In the data rows, the value 500 means zero.
Here are some points, one per row:
395:693:610:452:622:544:492:482:437:444:385:584:522:797:493:399:531:474:476:508:364:262:675:354:452:417:557:474:463:478:414:512
690:464:628:587:432:645:278:478:503:685:458:409:371:639:680:370:366:705:672:678:373:539:666:416:388:600:598:580:534:810:357:304
474:602:571:605:330:598:467:594:543:337:376:517:359:526:396:640:507:508:370:307:431:502:446:375:594:438:554:422:578:672:459:656
341:423:690:422:542:556:716:671:546:722:577:361:429:449:553:777:628:416:588:444:431:425:476:536:516:433:594:349:445:435:363:620
586:568:463:427:408:704:592:292:483:622:377:510:560:631:330:581:344:360:552:461:623:468:447:585:552:514:711:567:430:459:424:554
393:534:640:518:652:541:507:557:624:363:569:477:526:617:694:406:630:664:346:552:490:657:630:498:414:405:684:510:480:422:412:503
466:573:517:462:387:563:435:643:746:401:406:463:400:584:601:569:650:438:556:472:448:491:568:470:534:279:359:509:407:440:579:518
481:598:374:411:509:562:171:396:466:790:505:526:479:543:355:383:522:640:432:541:385:590:256:437:468:464:637:445:365:499:347:352
307:620:530:584:493:565:551:491:518:450:545:801:478:530:440:453:393:415:436:544:500:544:568:164:360:565:442:579:488:582:500:578
605:485:362:687:512:322:399:617:397:257:374:467:686:609:644:690:691:605:667:493:474:385:436:438:560:480:596:661:620:251:523:562
409:263:753:496:575:606:671:402:481:676:639:563:553:480:574:615:495:617:530:440:535:334:504:700:446:493:297:665:453:652:473:597
410:407:605:405:608:509:729:344:477:489:453:439:293:453:623:418:396:427:526:563:412:658:469:434:469:468:632:585:537:323:512:688
625:359:362:400:441:498:368:390:665:535:406:365:492:487:491:585:550:454:263:624:705:547:449:616:349:620:329:523:579:436:554:702
432:704:560:454:322:369:470:628:413:556:505:333:529:545:532:477:548:394:437:527:704:531:576:485:516:464:536:385:204:594:618:511
582:234:450:307:531:530:545:587:455:443:670:519:495:630:667:475:576:345:403:534:683:627:586:478:597:196:612:648:492:528:681:287
495:541:555:318:449:189:476:375:548:213:670:530:470:330:191:499:610:462:634:642:505:343:517:533:585:438:527:519:399:363:346:354
672:560:576:493:515:436:635:550:406:518:416:601:464:437:520:403:413:587:310:500:661:385:481:410:509:317:410:552:558:534:292:532
405:618:465:372:599:515:517:552:666:410:403:440:540:312:422:415:376:499:512:425:431:437:344:433:450:344:520:404:649:545:509:525
617:426:481:514:458:631:429:448:591:475:510:438:729:618:652:390:380:355:633:526:558:263:479:354:492:654:667:519:515:505:586:424
679:421:669:716:386:460:356:610:370:569:567:604:650:686:523:321:608:559:576:451:532:604:421:448:581:428:350:322:517:595:389:468
603:441:442:559:542:454:428:743:678:552:597:690:566:484:449:582:533:644:441:439:636:738:570:545:509:425:487:599:567:471:331:692
486:614:489:291:534:603:481:642:489:601:619:491:636:521:458:601:246:500:651:589:478:531:542:557:483:375:257:441:626:592:519:562
571:464:655:675:499:500:627:357:519:486:655:483:492:318:659:579:449:521:448:532:577:321:502:697:411:402:388:486:343:481:455:279
365:467:470:536:546:466:736:617:405:621:506:247:613:444:486:704:594:509:115:709:167:506:446:520:999:547:341:469:621:543:493:309
598:423:634:540:550:479:329:535:496:737:338:645:532:449:355:307:573:605:511:499:465:605:199:237:582:479:415:391:426:312:359:489
429:201:580:542:847:453:339:631:295:628:307:573:376:536:493:378:514:198:506:159:574:694:208:438:662:519:504:367:420:650:558:559
563:297:763:436:417:639:690:654:543:515:640:480:642:363:191:602:574:498:234:396:492:547:647:267:253:534:559:553:449:620:580:525
627:526:378:634:667:447:379:278:641:491:417:572:465:424:690:688:441:594:433:529:650:409:446:449:548:484:448:335:576:424:461:454
558:400:389:541:398:394:633:535:559:495:560:371:324:598:497:505:392:508:632:612:515:596:539:344:342:608:450:339:575:424:635:425
362:390:263:481:640:327:493:415:597:678:554:448:319:362:498:350:486:546:531:388:519:458:673:565:401:533:690:414:445:578:332:282
478:436:475:651:480:615:505:519:417:378:433:502:489:569:474:572:502:669:486:425:516:481:689:510:458:413:461:531:537:530:553:401
450:184:801:526:504:504:296:818:363:374:561:845:470:312:303:400:460:131:487:831:340:340:527:630:517:414:504:550:575:554:638:369
272:568:374:629:547:503:721:430:272:489:639:493:338:599:508:380:548:585:438:544:709:497:450:420:425:476:540:611:687:416:536:381
580:587:408:421:636:512:523:339:349:414:765:543:581:461:469:463:545:491:507:323:423:325:511:446:554:499:745:373:509:534:725:537
365:315:556:404:448:573:425:407:603:430:595:365:425:538:442:412:685:388:605:515:513:333:691:429:601:593:510:445:505:436:428:642
319:506:487:568:346:403:547:580:376:449:490:694:407:356:494:518:344:483:716:563:456:646:610:367:469:707:442:457:463:525:637:626
465:381:580:670:392:330:382:650:496:373:485:622:627:527:631:461:551:669:435:419:382:644:651:577:514:713:650:549:746:379:604:723
501:497:354:279:462:571:389:377:615:630:419:704:439:741:334:687:442:475:596:637:589:477:637:528:529:602:467:538:421:561:461:632
621:549:696:523:547:303:657:566:595:708:419:428:604:307:477:653:700:613:390:477:435:368:500:556:223:674:597:292:508:594:444:477
599:357:554:674:477:364:510:484:559:764:576:647:418:418:588:686:509:409:530:602:594:376:598:391:467:492:408:622:479:302:623:475
459:422:393:552:583:363:546:508:674:624:501:497:614:689:398:400:219:373:652:381:418:342:416:416:477:672:528:596:612:426:482:450
384:454:449:419:498:422:522:348:435:477:611:635:453:628:700:557:436:543:495:426:468:362:477:587:666:558:470:600:366:517:357:573
662:696:342:456:481:513:557:610:456:426:517:451:499:561:623:626:303:230:558:396:305:510:365:498:538:512:539:506:410:516:475:485
503:413:239:353:401:317:514:446:593:556:458:849:422:456:652:442:463:525:502:585:372:539:528:620:531:700:584:497:459:563:421:409
738:455:333:637:381:679:567:525:433:383:399:370:538:572:317:459:491:475:545:462:398:426:597:486:579:436:464:365:584:331:331:628
323:600:306:422:249:329:522:387:391:560:529:461:743:387:574:497:795:620:749:579:300:590:416:335:389:421:481:579:544:776:408:659
693:629:392:494:349:466:558:589:492:590:573:377:590:425:515:413:296:336:526:375:648:512:464:429:523:391:635:645:414:340:527:414
427:407:583:409:554:391:570:427:423:452:372:325:622:416:570:498:316:538:671:540:370:482:377:586:490:357:458:673:456:563:566:690
374:555:562:463:299:572:627:687:595:569:487:652:314:399:735:628:449:449:395:335:359:368:598:636:487:782:563:424:552:396:504:288
489:413:570:545:441:365:465:470:575:411:468:434:506:569:604:370:482:494:318:335:400:346:549:377:500:436:276:543:574:499:386:557
335:444:562:615:422:599:780:634:661:577:294:818:616:367:513:556:601:538:659:555:496:411:412:536:517:477:431:356:449:447:556:330
457:496:460:476:387:580:419:396:413:442:572:357:723:423:348:556:298:568:506:323:422:557:512:552:529:350:393:466:614:516:494:426
506:576:235:713:652:580:344:641:488:812:551:554:560:388:529:485:369:514:529:526:445:576:698:551:321:272:627:717:646:538:397:483
377:390:462:685:485:617:459:388:683:308:320:532:482:485:522:444:305:537:469:576:582:612:527:459:372:449:460:430:377:526:672:430
544:402:435:624:321:716:348:580:416:691:588:603:193:409:377:480:551:878:237:580:175:481:235:445:406:500:622:658:78:229:680:539
406:562:517:532:590:490:417:227:482:535:374:499:387:447:547:625:585:401:472:480:502:578:519:392:461:231:444:510:561:409:707:414
605:485:660:337:680:579:553:508:579:229:484:449:639:519:502:656:446:581:610:708:638:653:361:486:406:577:658:721:550:466:408:475
677:266:530:463:656:580:338:519:430:261:692:537:441:466:560:485:494:438:452:451:547:666:406:575:635:543:614:392:497:566:669:467
380:512:400:404:533:544:573:669:451:443:478:485:858:454:422:326:240:688:482:636:664:532:418:708:595:619:492:340:344:624:545:635
434:380:493:489:366:371:456:451:582:197:369:356:527:285:296:460:477:395:497:432:579:412:509:532:490:627:523:673:268:538:331:335
497:505:387:358:464:558:473:448:439:441:613:699:449:430:504:599:493:414:368:687:598:577:551:283:545:455:357:426:450:533:345:672
357:510:703:768:565:667:281:425:389:462:820:454:484:394:612:734:550:460:460:571:627:371:207:795:542:650:619:477:541:476:312:411
520:730:434:612:549:730:424:368:382:559:422:510:432:425:505:532:365:392:525:470:533:329:548:559:395:487:561:598:520:381:534:652
638:411:406:482:594:442:555:598:330:431:366:523:543:696:493:375:584:473:541:579:160:590:689:746:390:462:681:593:390:379:263:577
368:493:640:504:442:543:669:431:361:585:247:647:624:614:569:415:578:599:371:406:728:567:479:542:555:317:702:570:588:499:446:561
585:667:556:487:467:336:478:503:333:526:346:540:623:462:525:561:547:448:465:554:577:550:614:605:404:689:404:384:402:442:684:608
388:667:562:543:328:267:383:526:738:531:695:559:403:498:567:561:407:650:588:213:617:473:511:496:657:529:547:604:460:573:516:538
417:491:361:250:390:644:488:618:643:381:424:611:641:566:623:465:445:570:434:489:425:382:336:460:478:449:472:582:679:612:540:509
483:533:657:611:555:448:524:522:596:521:574:542:498:623:468:413:522:666:619:558:389:687:610:706:566:266:507:231:611:484:596:512
509:522:532:566:413:241:406:306:657:603:505:534:341:628:381:663:447:447:529:422:426:486:436:683:607:349:670:619:551:605:492:542
748:482:376:331:566:524:517:497:478:485:497:438:438:470:615:436:658:450:654:343:632:309:465:554:636:472:557:566:443:776:757:491
483:485:303:576:398:475:712:541:504:449:527:449:232:645:384:335:739:516:519:655:652:293:235:552:375:750:451:360:883:642:587:582
451:409:220:277:364:525:449:415:309:582:497:260:598:318:617:422:557:556:430:411:335:602:606:537:336:412:507:454:563:663:416:449
438:434:523:417:242:516:431:432:585:472:446:371:414:498:532:483:417:394:379:525:619:550:478:440:580:446:669:443:533:419:564:520
463:503:498:373:552:517:448:629:275:315:240:622:413:535:316:746:455:733:591:360:682:679:686:514:548:615:546:429:779:420:464:290
465:720:739:350:521:690:241:618:439:423:446:407:370:453:521:532:574:386:709:380:501:689:501:522:474:793:302:612:646:431:319:473
568:353:401:749:478:607:713:319:631:459:740:517:644:513:737:686:746:295:532:347:519:735:451:349:590:715:438:344:246:459:317:470
365:541:510:514:621:309:377:496:402:425:425:317:485:622:588:763:384:535:435:726:500:497:495:389:376:486:528:326:283:640:693:495
596:782:514:617:651:563:641:407:713:576:383:470:431:506:501:345:606:545:388:656:450:693:677:643:923:575:392:663:385:617:569:360
401:570:553:501:461:496:475:301:510:524:728:471:566:502:533:297:516:325:399:497:562:563:615:609:479:424:424:366:548:253:563:647
569:517:519:619:494:380:796:523:370:408:578:341:115:461:461:430:411:551:576:537:573:604:395:453:442:494:327:660:514:644:425:626
537:655:498:487:497:435:554:555:387:395:673:496:458:829:449:560:707:380:518:545:546:614:194:566:255:665:350:600:609:440:453:188
572:483:405:542:594:464:601:569:622:532:582:226:344:577:419:497:508:504:449:550:544:533:434:646:378:451:476:372:472:450:545:693
422:586:477:397:614:608:534:457:677:358:388:591:614:320:565:357:441:500:628:416:331:534:513:481:395:474:334:486:630:445:564:543
There is one direction along which these points spread out most. For each point below, how far along it does it lie, from 0 to 99? 50 is the average, and the first point above lies past it. One standard deviation of the points above along it is 16.
522:697:495:593:776:499:506:383:613:613:542:290:689:483:314:457:494:483:415:691:396:559:619:302:900:745:615:717:644:567:718:454 56
740:727:512:456:387:498:528:626:317:572:452:643:470:334:627:421:268:599:629:669:636:370:655:400:710:654:572:309:541:413:438:628 64
546:620:613:547:407:501:532:269:570:444:614:605:495:657:328:435:384:421:415:455:399:689:440:602:379:419:465:391:492:528:550:481 52
668:349:690:452:439:495:491:255:419:530:350:449:474:570:515:438:450:531:366:414:403:377:567:497:451:439:316:459:495:548:514:500 50
450:364:579:569:383:623:699:436:608:711:522:440:540:373:360:715:642:490:582:493:561:467:492:577:489:331:488:450:567:475:504:327 27
485:624:516:526:656:483:444:785:617:490:398:411:509:609:530:386:526:446:308:543:635:329:539:653:477:401:410:456:266:563:438:545 47
623:582:599:339:633:305:436:407:414:541:446:556:519:422:531:533:379:341:256:424:472:485:553:454:347:464:407:409:530:396:469:460 51
470:537:514:396:456:529:304:440:497:461:495:246:586:241:615:268:849:482:674:698:445:671:302:561:387:456:681:540:587:607:368:479 59
432:481:318:613:710:591:416:591:497:364:500:390:487:607:331:524:526:568:605:469:500:289:658:340:543:422:466:385:395:541:301:542 62
790:613:294:461:692:575:557:478:458:371:557:694:487:399:420:498:749:442:677:266:457:381:503:578:536:586:514:543:438:733:797:549 55
321:605:353:679:436:428:514:564:348:577:378:309:638:574:359:389:667:441:365:549:654:563:617:638:550:681:298:726:405:453:640:482 49
459:496:608:141:626:635:371:566:415:570:562:341:434:567:406:371:495:886:667:325:551:473:315:427:584:559:210:573:366:58:673:368 54
